In the data rows, the value 128 means zero.
Each row below has a hidden score, from 0 to 16, with 8 about the middle. What is it?
[100 127 118 194 136 120 136  84]: 0
[127 105  90 157 161 122 122  85]: 8
[131  97  97 146 164 125 128 107]: 8
[125  85 117 137 171 134 132 115]: 6
[ 90  62 120 121 145 123 113 124]: 0
[133 102 135 115  97  84 109 130]: 5
[164 139 146 114 129  87 123 135]: 12
[157 152 151 109 154 100 126 138]: 12
[132 163 159 103 166 108 112 134]: 8
[101 177 166  97 152 127 104 126]: 4
[ 95 172 165  96 137 135  94 117]: 3
[107 169 155  98 139 128  87 119]: 5
[121 151 139 111 138 121  85 127]: 5
[124 143 149 126 128 129  96 136]: 3
[127 130 164 135 119 138 121 165]: 0
[118 122 163 142 116 138 146 185]: 0
[104 126 162 147 139 138 129 163]: 0
[165 139 134 153 135 131 114 128]: 9
[119 126 101 144  99 110 127  92]: 8
[ 84 105  85 130 110 105 135  87]: 5
[149 116  84 123  81  88 116 103]: 15
[145 168 129 121 185 119 101 125]: 11
[ 79 159 136 128 146 149 110 133]: 0
[109 155 132 136 155 150 124 142]: 3
[146 148 117 145 153 142 151 146]: 11
[152 146 126 138 144 133 175 149]: 13
[138 142 136 125 152 133 158 148]: 10
[108 138 160 110 118 147 157 146]: 5
[140 127 168 110 106 152 171 151]: 9
[146 123 161 115 109 148 185 144]: 12
[133 123 149 119 108 147 172 155]: 8
[128 127 148 116 111 143 164 158]: 7
[130 129 152 110 112 144 155 157]: 8
[137 134 171 106 110 152 147 143]: 9
[147 133 180  99 113 149 131 135]: 10
[148 137 177 107 114 145 118 138]: 8
[142 132 175 120 115 139 121 142]: 5
[138 125 169 135 117 136 142 153]: 3
[124 117 153 148 118 132 147 166]: 0
[144 120 137 168 147 140 150 154]: 3
[119 136 121 172 108 122 135 104]: 3
[ 88 110 103 153 130 109 134  98]: 1
[ 76 101 100 139 120 103 129 111]: 0
[143 111 115 129  96  85 120 132]: 8
[153 160 136 117 143 107 124 141]: 12
[117 175 142 108 139 135 132 139]: 9
[118 180 139 103 140 131 116 129]: 9
[155 149 127 104 135  93 100 120]: 14
[125  96  88 105 115 102  95 114]: 10
[114  79  71  98 132 126  99 123]: 10
[117  88  62  95 138 134 102 117]: 14
[115  94  79 105 134 129 108 113]: 11
[120 103  81 113 124 123 115 114]: 11
[128 112 105 124 120 118 128 102]: 11
[127 119 107 131 121 116 143  96]: 11
[124 115 111 131 128 111 155  76]: 12
[121 111 114 136 133 115 158  62]: 12
[122 113 107 142 138 117 161  81]: 11
[116 117 116 152 141 120 168  79]: 8
[111 117 126 159 148 124 169  90]: 5
[123 114 128 158 159 128 163  98]: 6
[136 109 130 154 180 132 153 100]: 8
[139 108 131 147 175 142 145 105]: 9
[139 103 125 140 172 145 139 112]: 9
[134 100 122 134 194 146 136 110]: 9
[128  98 123 132 165 143 143 115]: 8
[111  92 121 129 158 141 141 127]: 5
[ 81  87 119 118 143 137 138 131]: 0
[102  81 110 100 104 111 117 133]: 4
[172 124 122  71 125  62  93 121]: 16
[148 151 130  62 149  71  76 107]: 16
[154 114  87  79 131  79  81 118]: 16
[144 107  76 114 124 112 101 120]: 14
[146 125 112 148 129 130 111 142]: 7
[129 109 142 165 146 137 130 194]: 0
[156 121 139 180 142 151 127 168]: 2
[147 146 124 166 107 127 124 125]: 6
[109 135 120 151  95 107 148 103]: 4
[114 119 114 139  79  90 146 111]: 5
[180 165 125 124 151 104 127 137]: 16
[ 96 164 152 108 112 169 140 145]: 5
